Turns in one plane each, and the order they were made in; the first pair answered
U:
[ 13.5 -12.7  -2.8  15.4  20.9  -4.8 -11.1  14.5   9.2   4.7   9.1 -14.7
  10.5  -9.9   1.4  20.1  10.0   4.0  -5.1   4.6  -3.6  -1.4  15.3] |-> [  4.4   2.8  -3.7  -2.6  17.0   0.6 -17.4   1.8  10.7   0.5  -5.7   1.5
  -3.7 -17.2 -21.2  -5.5  14.7   0.6 -15.6 -12.8   3.0   6.3 -18.9]
[-15.0 -12.7  -0.8   6.4  -5.1  -0.2  -4.1  10.8 -10.2  -8.4   7.1   9.4
  -3.2  -9.8  -6.5 -28.5 -21.2  -3.6  -5.2  15.7  -5.8   3.5   0.5] |-> [-13.7 -15.6  -5.3  14.2  -1.7  -1.2  -8.1   8.2  -8.1 -10.3  10.3   6.3
  -7.4 -11.8   2.4 -13.4 -15.9   1.2  -6.1  20.0 -11.6   1.2  13.6]
[ -2.3   1.5   6.3  -6.9   7.4  14.4  17.5   2.7   3.5   4.5  -8.4  16.1
  -4.7  13.6 -22.3 -27.2 -10.6 -10.5   1.3  -5.5   0.2   6.7 -18.8] |-> [  3.9 -11.3   1.4  14.9   9.4   9.4  17.8   8.1   3.8   5.0  14.4   2.6
   3.2  15.9  11.9  12.8 -11.8   3.5   5.8  14.2 -12.7  -2.2  28.7]
[  7.6   3.2   0.5  -0.1  -9.0  -3.6   2.0   2.4  -6.3  16.9 -11.1  -6.9
   2.9  -1.1  -2.0   3.3   4.2   2.5  14.7  -6.0   2.4  -8.0  -0.8] |-> [10.7  8.6  1.6  5.5 -5.4 -3.1 -7.8 -4.0 -8.1 14.4 -8.3 -2.0 -3.7 -4.1
  0.8  8.3  7.6  9.2  7.9 -6.0  1.5 -9.3 -0.3]
P:
[  4.5 -16.6   6.9   4.4   0.0   2.6  -2.0  21.6  -5.2   2.8  -2.8  -9.0
   3.6  21.1  -3.8   3.8   5.8 -15.1  15.6   7.2   0.6  -1.9  -4.4] |-> [ -0.7  -7.5   6.6  -0.4   0.9   8.7   3.8  11.2  -1.1  -4.4   6.3  -1.8
  -9.2  19.5  -0.3  -7.2  -7.2 -19.6  10.3  15.5   2.9  23.2  -7.1]
[  7.6   3.9 -16.8  13.2 -13.1   8.2  23.0  -0.4  13.0  -2.5  24.1  -2.5
  11.3   0.7  15.8  28.9   1.0  19.7  27.2   2.5  26.2  13.5  28.2] |-> [  8.6  -6.9 -14.8   7.7 -15.4   2.8  20.6  11.7  10.7   6.2  18.9  -8.1
  21.7   0.8  13.1  25.2   3.7  16.1  34.1   0.2  18.1   0.9  24.8]
[  3.8  -1.3  19.3 -10.7   6.1 -12.5  -3.9   9.0   4.0  -6.4  25.1  20.1
   5.0  -7.3  -0.8 -18.7  -6.8 -20.6 -14.2   2.3   8.0  10.6 -17.0] |-> [  8.6  11.7  16.5   0.9   5.5  -7.9 -11.3   2.5   4.7  -3.9  22.6  33.5
  -2.0 -13.7   3.0  -5.7   4.6  -6.3 -23.0   1.8  18.9  10.2 -14.8]
H:
[ -9.0   2.9  -5.7 -17.1  12.7  -7.3  17.7  19.2  -7.5  13.9  -6.2 -16.3
   0.6  12.9  -1.8   1.6  -2.6   0.6   8.2 -12.0   1.3  -4.8   3.4] |-> [-11.6  19.5 -10.3 -14.3  16.6  -1.9   7.2   2.3 -11.8   6.1  -8.6   2.0
 -17.4   4.1  -5.5   2.1  -0.9   8.3  -9.3 -14.3   5.6   1.6  -4.8]
[  4.8   7.5  -4.2  -7.8  16.4  18.8  -5.3   6.1   0.0   0.9  -3.7   0.6
  13.6  12.3 -18.6 -31.9   7.3  -8.8 -14.5 -20.9   2.3  -9.0 -10.5] |-> [ 16.5  16.6 -11.1  15.2  16.8  21.4 -11.9  -1.0   2.9  -3.2   6.2   5.4
   4.5   4.6  -5.7   4.3  20.4  16.1 -15.9 -17.1  13.0  -9.2  12.2]
[ 11.9 -10.5   0.6  26.1  -5.5 -11.2   1.0   1.9  -1.2  -6.6  19.8  -9.0
  23.6  -8.4  -2.4  -8.9  -9.9   4.1  21.2  10.7  17.2  -0.1  18.0] |-> [ -3.0   0.4   2.9   6.2   0.4  -8.8  -3.5 -12.5  -5.7 -14.9  10.0   6.8
   7.8  -5.3 -21.3 -40.8 -18.5  -8.7  -2.5   6.7  10.6  11.7  -9.2]
Pairs:
(2 to 3 turns a pair)
[ -9.3  -5.3   7.1  -8.5  -6.6  -3.7   5.5  -2.6  -4.3  -0.1   0.7  -5.9
   3.6   7.0  -8.2 -19.6 -13.7   2.8   1.3   7.5 -12.0  -2.7  -9.2] |-> [ -4.9   2.3   4.1  -9.8  -9.1  -1.3   6.5  -4.5  -2.5   3.3  -2.0  -2.0
  -0.5   3.6 -14.5 -17.3 -15.6   5.5   7.9   3.8   1.8   5.1 -15.4]	H, U
[  0.1  -0.4  -4.2   1.6   5.3  -1.1  -6.8  -2.5   6.3  -9.1   7.4   0.6
  -5.3 -18.3   9.2   9.0   4.6   9.7 -13.3   5.8   3.1  12.8  12.7] |-> [-10.2  -5.7  -0.6 -12.8   5.1  -3.5  -8.8   0.1  -0.7  -8.0  -3.2  -3.5
  -6.0 -13.0  -1.7 -14.1   4.7  -0.6 -22.4  -2.2 -10.6   5.3  -0.6]	P, P, H
[  6.2   8.1  -6.4  -3.0 -14.8  -0.6   5.7  22.0  12.4   4.9 -22.1 -10.5
  11.9   0.3 -17.1  -6.2  12.4  -0.5  20.8 -11.0  23.7  -4.3 -24.8] |-> [ -8.7  -5.2   5.8 -16.8  -4.1  -1.8  14.0  15.8   6.9  -8.0  -8.6 -16.6
   6.3  15.4  -9.1 -32.1 -15.3 -27.9   3.4   5.4  -8.6   1.5 -19.8]	P, U, H
[ -3.8  -5.4  -1.2 -12.1  -0.5   0.6  11.4   5.3   2.4  -0.1   0.6  -6.8
   4.2  10.8 -10.7 -15.5 -11.2 -14.7  13.7   2.7   9.6   5.2 -12.8] |-> [ -8.6   5.7  -4.1  -4.0   5.8   2.6   6.0 -12.2   0.7  -9.9  13.6   0.4
 -12.6   3.9   2.1  -4.0 -11.5  -9.0  -7.3  10.9   0.9  22.5   0.8]	U, H, P
[ -0.1  -5.8   5.9  -4.5  -4.0  -3.1  15.9  29.4 -15.5 -25.3   5.4 -13.7
  10.3   6.4  -7.3 -26.0 -14.4 -16.4   3.3   8.9 -14.7  -1.5   3.1] |-> [  9.6  -3.9  -0.2   8.0 -10.8  -1.0  16.4  35.3 -13.3 -18.2   5.7 -19.6
  20.4   3.3  -3.2  -5.9  -6.5  -5.2  17.2   4.4  -0.9  -3.1  10.9]	P, P, H
[  5.6 -14.9  15.0  20.3  -0.7 -21.7  -4.6  16.4  -0.9   0.1 -18.6 -23.9
  25.8  -3.7   4.1  29.4  27.4  10.7   0.8 -10.1 -11.0 -24.5  -1.7] |-> [ -6.5  10.8  14.6   6.8  13.6 -12.0  -3.0 -27.1  -8.8 -26.6 -13.7   9.0
 -19.3 -12.5   5.9   4.1   2.1  -0.6 -43.2  -0.7 -11.2  24.1 -17.1]	P, H
[-12.0  -9.4   4.5  -0.2   4.1  -7.4 -14.2   8.9  -9.2   4.3  -9.4 -10.0
   5.2  -1.0  -0.9   0.5  18.3  -0.5 -11.5   6.2 -31.7 -25.0   5.8] |-> [ -7.9   3.5   3.0   2.1   7.1  -3.6 -20.1   4.2  -8.1   3.4 -11.8   0.6
  -4.7  -7.8   0.5   9.1  22.6  12.6 -15.8   2.3 -23.9 -22.7   2.2]	U, H
[ 14.6   8.1 -12.6   5.2  -3.6   8.0   5.6  -0.6  13.1   7.9  -1.5   6.0
   2.4  -3.8   0.1  21.6   0.5   6.1  23.9   0.4  39.8  14.9   7.5] |-> [ 10.2   1.7 -14.2  14.0   1.3   3.4   1.5  -4.1   8.1   2.0  11.7  -2.0
   0.8  -2.8  16.2  31.9   1.9   9.8   9.1  11.1  17.3   7.6  26.6]	H, U
[  3.3  -2.5  -7.7  17.5   0.2  -3.7  -8.2   2.5  -4.6  -0.7   5.1  -5.0
   6.2  -4.0  15.9  36.3  18.6  20.7   2.4  14.1  -5.6 -14.7  27.7] |-> [  6.9  10.3  -2.2   0.5  -8.7  -1.1  -4.3   3.5   2.1  13.9 -20.7   6.0
   9.0  -3.5 -22.2   3.8  22.2  15.5  16.8 -17.3  29.1 -11.5 -25.3]	U, H, U
[ 12.0   0.9 -25.0  -3.0  -1.4  -5.8  10.0   6.8  11.9   1.4   1.9  13.3
  -8.0 -12.1   6.7   1.8  30.2  18.6   5.9  -1.8   6.2   3.0   2.4] |-> [  3.9 -10.5 -17.5 -20.6   0.0  -6.3  20.2  11.7   9.0   2.2  -4.6   8.3
  -3.4  -2.1  -9.2 -29.6  12.6   0.3   9.5  -6.4  -0.3   3.9  -9.1]	U, U, H
[ -8.4  -3.9  11.3 -12.9   5.5  -1.4   0.0   0.1   3.1   4.8   1.4  -3.0
   1.7   3.9 -24.2 -19.9  -0.2 -19.8 -21.5  -3.6 -11.8  -3.7  -3.3] |-> [  2.1  -7.7   7.8   8.1   4.9  -5.4  -9.7   6.3   4.0  10.2   3.5  -8.8
  10.9  -1.4 -11.7  16.2  17.8   2.0 -11.1  -1.4 -11.9 -21.7  19.8]	H, P
[ 13.3  -5.0  11.7  -5.5 -23.5   5.5  18.4  10.3  15.1  36.4 -16.6  -2.9
  40.7  -1.9 -22.4 -11.2  -7.8  -6.7  33.6 -10.0  21.6  -2.2 -22.3] |-> [ 13.7   4.3  -2.0  29.0 -11.9   9.4  14.8 -14.1   8.3  16.9  21.9   8.6
  13.9 -18.4  25.2  43.1 -11.5  15.3   9.3  21.6   8.3  16.5  32.6]	P, U
[  9.6  -3.9  -6.9  -6.6  -5.6   4.5  20.6 -11.3  11.4  -0.2  12.6  11.7
  -6.4   2.2  10.9  -3.3 -19.7 -11.2  20.9   7.4  50.4  32.4 -18.9] |-> [ 13.9 -23.4  -8.3   7.4  -7.2  -6.7   7.3  22.5  10.9  15.1   8.9 -15.3
  20.6   1.6  18.8  29.7  10.8   1.1  37.5   8.7  26.9 -10.2   8.5]	U, P, P
[  3.9  -0.4   4.7  -6.4  -4.0  -1.8   2.4   1.6  11.9   1.3 -26.6  -9.0
  23.1  12.6  -8.1   4.3   3.3  -4.8  25.8  -5.1  13.4  -9.9  -5.1] |-> [  2.3  20.3   1.0  -3.2   6.0   1.8 -15.0 -23.1   8.5 -13.2 -25.0  14.6
  -6.9   1.2  -2.4   9.0  12.1  10.2 -10.3  -1.3   2.1  -2.2  -3.3]	U, H, H
[  2.2 -21.0   5.3   2.7  -3.7 -14.3 -10.8  27.6   3.0  14.8  -7.5 -22.8
  27.4   4.8  -5.5   2.7  22.4   1.7  21.4  -4.2 -18.9 -41.0   6.9] |-> [ -0.1  20.3  -0.7   1.2   3.8   1.0 -28.8 -12.0  -3.8   1.0 -19.6  14.9
 -16.0 -14.3 -12.1   1.0  36.6  21.7 -23.7 -17.5   1.0 -19.7 -18.4]	U, U, H
[ 18.2   9.6 -15.2  24.1   2.1   1.4  -0.1  -2.2   9.6  15.0  10.4   1.0
  -7.8  -5.1   9.5   8.5   4.4  13.0   2.4 -14.6  16.8   5.8   0.1] |-> [ 16.3  15.5 -13.4  15.9   0.6   3.4  -0.7  -6.7   9.8  16.6   3.7   4.0
 -11.9 -10.1   4.3   3.5   2.3  14.9  -2.7 -17.6  21.9  11.0 -10.3]	U, U, U
[  5.6  -3.2   7.8   1.9  10.1 -19.0 -10.3  12.5  -2.0 -20.1  -2.6 -22.2
  -1.8   9.5  19.8   4.8  24.7  19.5 -12.1  -0.9 -23.4 -25.5   6.7] |-> [ 10.5   3.1  14.4 -13.0   5.2 -18.1  -1.4  16.3   3.1 -10.3 -18.8 -15.6
   8.2  17.7  -3.1 -19.5  19.9   6.9   4.5 -17.4   2.6 -16.4 -27.5]	U, H, U
[ -2.6   7.4  -1.3  -2.6   6.1   4.6  -8.0  -8.7   8.8  -5.2 -24.4  25.5
 -11.7  -9.6 -14.5 -22.0 -20.7  -7.3 -27.4  -7.6 -13.0  12.6 -29.7] |-> [  2.4   6.0  -4.1   4.2   2.7  -0.9 -24.3   8.2  10.5   5.8 -36.1  17.0
   1.3 -16.8 -18.2  -5.0   7.1  10.5 -17.2 -13.6 -14.6 -21.4 -23.4]	P, P
[ 8.2 -2.5 -6.6 16.8 -3.2 -7.5  8.3  0.6  6.7 -2.9  3.7 -4.6  9.9 -4.9
  8.9 29.0  1.7 10.5 18.1 -1.3 10.0 -0.1 20.8] |-> [ -3.8  15.0  -1.9  -4.6   3.8  -4.7  -5.1 -21.6   0.9  -9.3 -10.6  13.3
 -19.2  -8.3 -11.6  -3.1   3.9   2.8 -13.1  -9.6   8.6  15.7 -14.9]	P, H, P
[-15.1   0.7  -3.8  -6.5   7.2  -1.1   0.2 -13.2  -2.5 -16.0   0.9   0.5
 -11.4   0.4 -13.2 -26.7 -15.1  -4.0 -11.7   7.0   5.9  12.0  -8.9] |-> [-13.4   6.7  -4.6   4.5  12.6   1.1  -8.1 -17.2  -4.0 -16.9   8.5   2.8
 -19.1   0.5  -4.4  -9.5  -5.1   6.7 -22.4  12.5  -0.8  10.4   7.1]	U, U
[  6.9 -17.6   3.0  10.4 -11.4  -7.3  14.2   8.0   3.8   0.7  13.4 -10.5
  21.3   2.3   6.8  12.0 -21.1   1.0  21.7  12.1   0.6   5.8  11.7] |-> [ 10.8   7.8  -4.6  15.0  -3.2  -4.4 -15.5  -5.1   0.8  -0.5  -7.3  10.0
  -3.7 -14.5   0.4  27.6  14.6  29.8  -2.6  -2.7   5.5  -5.4  -0.1]	P, U, P
[ 10.3   2.8  -9.9  -3.3 -10.3   2.3  16.4   0.0   8.0  -6.1  15.1   1.2
  29.5   5.0   3.3   3.8 -16.1  -9.5  22.9   1.5  29.0  18.8   5.2] |-> [  5.5  12.6 -10.4 -12.0  -8.3   4.7  11.7  -8.2   4.4  -7.6   3.1  14.5
  15.8  -0.7  -7.9  -9.5 -14.2 -10.6  12.0  -6.1  36.7  24.5 -16.9]	U, U
[  4.5  19.9 -10.4   7.2   6.9  13.9   0.7 -18.3  -7.2 -21.3  11.7  17.0
 -27.4   7.2   1.0  22.8   2.0  12.0  -5.7   2.6  29.3  12.2  -9.1] |-> [  4.5  -2.8   1.2 -13.9  -5.9   5.3  11.0   7.5  -1.2  -6.9  -4.5  -3.5
   5.4  23.4 -24.0 -10.6  -7.2 -10.6  23.5  -7.6  30.5  -4.1 -30.3]	H, U, U
[ -3.4  -4.0   4.3  12.7   4.6   8.1  13.7  -7.9  -0.5 -14.6  26.3   5.4
 -11.1  -6.3  15.0  18.3 -22.5  -2.1   0.9  23.1  -8.4  14.4  26.8] |-> [ -0.3 -15.2  10.6  10.1   2.5   2.6  20.2  -1.0  -2.4  -9.3  24.0  -2.5
   0.5  -3.8  11.6  13.2 -27.6 -12.9  12.2  18.9 -11.8  10.3  28.0]	H, H, H
[ -0.6   3.6  -1.1 -25.0   7.0   5.8 -12.0 -10.4  -5.4   6.0 -11.8  -3.6
  -6.9 -15.0 -11.6 -36.2 -21.0 -16.6 -11.7  -4.7   6.7  -1.2 -37.1] |-> [  0.0  10.0 -11.8 -12.8  10.5  13.5 -12.4 -25.2  -8.0  -4.0   6.1   2.7
 -24.3 -22.2   9.0 -11.5 -28.2  -2.7 -28.7  12.8   3.8  13.8 -11.0]	U, P, U
[  7.1   4.6   4.6  -2.7  23.2   1.5  15.8 -11.7  14.6 -18.3  14.5  -2.9
  -1.1   3.3   4.8  -8.5 -24.5  -5.5   0.8   0.5   9.8  28.5   1.8] |-> [  6.4  17.0   0.0   1.5  21.0   1.9  10.4 -15.9  12.8 -16.4  11.3   7.1
 -10.0  -2.1   5.5  -3.3 -15.9   0.2  -5.9  -2.9  13.4  30.7  -4.9]	H, U
[  5.4  23.5   3.6   3.2  13.2   3.1  -5.0 -13.4  -1.8 -14.1   5.3  25.4
 -17.1 -15.4   5.2  17.6  -8.7  10.8 -20.9   7.5  10.2  25.9   2.2] |-> [  4.9   5.2  17.1 -20.6   1.3  -4.0  -1.3  11.2   2.1   1.6 -18.3   8.4
  12.1  -4.8 -24.4 -20.2  -6.6 -11.6   8.4 -14.2  17.2  10.4 -30.3]	P, U, P
[  2.1  18.2 -11.0  -6.6  11.1  -5.2   4.6  -7.2 -15.9 -23.7   4.6   9.0
 -26.1   2.0   8.8  -1.8  -2.5  -7.0 -38.1  24.9 -14.1  17.5   1.6] |-> [  0.9  -8.9   0.1 -11.3   2.9 -16.8   4.0  29.4 -17.9  -6.7  -1.9 -21.3
  11.0  15.3   0.0 -11.4   4.5 -16.8 -13.7  19.5 -31.6 -17.1   0.9]	P, P, P
[ 2.2 -0.1 -7.7 12.4  1.6 -5.2 -1.4 -7.3  0.6  2.4 17.9 -1.9 -2.0 -3.9
  7.5 20.2  1.8  4.5  3.0 -2.7  0.5  4.3 14.4] |-> [  7.9  -3.0  -8.0   8.5  -3.4  -1.0   0.3  -2.3  -0.8   9.8  10.3  -1.4
   2.3  -2.0   1.0  18.4   6.3   8.2  13.3 -10.5  10.9   1.5   4.0]	U, H
[-10.5   7.2  -5.0  -8.3   7.2   0.5  -3.3  -9.0  -1.5 -11.4  -5.1  13.4
 -15.5  -1.0  -3.6 -10.7  -5.4  -5.0 -17.6   3.5   6.7  13.6 -11.2] |-> [  1.8  -7.9  -5.3   5.6  -3.8  -7.4  -2.7  20.2   5.6   6.6  -5.1 -10.2
  13.3   0.8   1.5   9.1   8.6   4.6  13.6   3.7   5.7 -17.5   7.3]	P, H
[  3.4  19.3  -7.0   2.5   3.6   8.0  13.9 -26.1  -1.9 -13.8  15.1  28.3
 -30.1  -1.8  10.2   8.0 -21.6   0.6 -11.8   3.1  23.3  41.6   6.5] |-> [  2.3  -9.1  -1.7   7.3   2.5  -2.8  27.4  -5.4  -3.3 -13.7  31.1   2.6
  -6.1  11.6  27.2  14.2 -37.2 -10.9   4.8  18.9  -0.7  31.8  34.4]	H, H, U
[  5.8 -15.5  -4.0  27.6 -10.9  -8.5  -6.8  -2.1   4.5  -7.1 -20.4   2.2
   8.5 -21.2   3.8  15.3   7.4   4.8  -5.9  11.4 -29.9 -39.9  20.7] |-> [ -8.9 -13.6   9.0   0.2  -8.5  -4.5   2.9 -21.3   1.4 -18.1 -20.3   8.9
  -7.4 -15.5  -8.5 -28.4 -20.2 -21.5 -20.9   9.6 -32.2 -12.6  -6.4]	H, P
